In the data rows, 128 means zero.
Some points, one per row:
[103 121 122 137 148  81  90 174 123 151]
[143 153 118 112  86 131 124  97 128 122]
[183 133 153 127 112 134  82 138 125 149]
[ 90 191 101 138  39 149 148  96 135 148]
[168 105 143 133 141  93 119 169 124 105]
[119  73 156 119  94 138  60 130 130 106]
[180 150 131 126 101  98 108 178 126 147]
[ 76 118 118 123 170 148 134 114 138 125]
[178 145 124 153 153  89 116  41 104 164]
[ 99 120 119 129 122 120 138  97 118 146]
[ 76 198 123 129 124 136 100 162 120 132]
[ 90  88 139 125 166 113  98 164 135 144]
[187 201 139 130 152  78 118 111 126 117]
[138 127 131 128 152 131 133 141 134 130]
[174  64 167  99 172 118  89 135 129 133]
Then 23 other points, each followed by its number:
[104  67 129 109 166 148 147  46 108  89] 0
[115  90 129 112 174 105  74 141 127 121] 1
[145  97 126 124 153 117 103 127 127 134] 2
[168 213 142 128 114 111 118 172 138 129] 3
[153  68 100 129 173 136 187 118 126 115] 4
[ 91 216 135 105  91 175 107  82 122 127] 5
[141 169  99 156 109 139 156  90 139 132] 6
[164 103 113 129  84 172 159 135 140 124] 7
[ 78 129 123 130  57 117 144 175 157 124] 8
[163 114 131 130 112 125 125 120 127 129] 9
[ 80 160 124 128 143  94 140  74 122 150] 10
[ 72 166 113 142 149  89 143  78 116 138] 11
[106 167 123 134 133 127 116 150 124 130] 12
[166  80 104 116  98 140 219 122 131  88] 13
[177  88 138 125 155 103  74 156 126 160] 14
[ 75 159 128 134 144 113  81 149 131 156] 15
[143 185 135 138 113  78 126 127 124 146] 16
[161 132 114 133 109 139 182 155 120 117] 17
[139 180 139 134 128  96 122 157 131 123] 18
[112 182  99 128  80 134 158  74 135 126] 19
[ 69 142 140 112 135 119  81 158 136 151] 20
[180 122 123 110 106 193 160 100  94  81] 21
[189 180  99 138  93 164 175  37 115 146] 22
Which of these numbered points is nearest to each point below by angle, seen from the average point of the first points? Its number follows each.
[ 60  79 119 121 118 144 167 137 130 107] > 8
[148 110 162 127  79 181 146 186 143  57] > 7
[ 86 102 122 129 172 128 177  39 115 127] > 0
[163  97 116 127 100 128 164 156 159 100] > 13
[ 79  91 126 114 172 152 147 129 123 109] > 0
[181 168 163 165  89 133  73 133 128 102] > 3
[ 75 148  97 123  44 158 145 102 142 156] > 19
[144  88 125 129 138 132 111 164 120 124] > 2
[125 133 127 106 135 143 154 152 133 109] > 17
[121 140 106 135  92 150 141 119 124 132] > 19
[180 162 131 120 114 103  80 179 124 139] > 3
[193  84 149 102 151 122  80 201 124 131] > 14
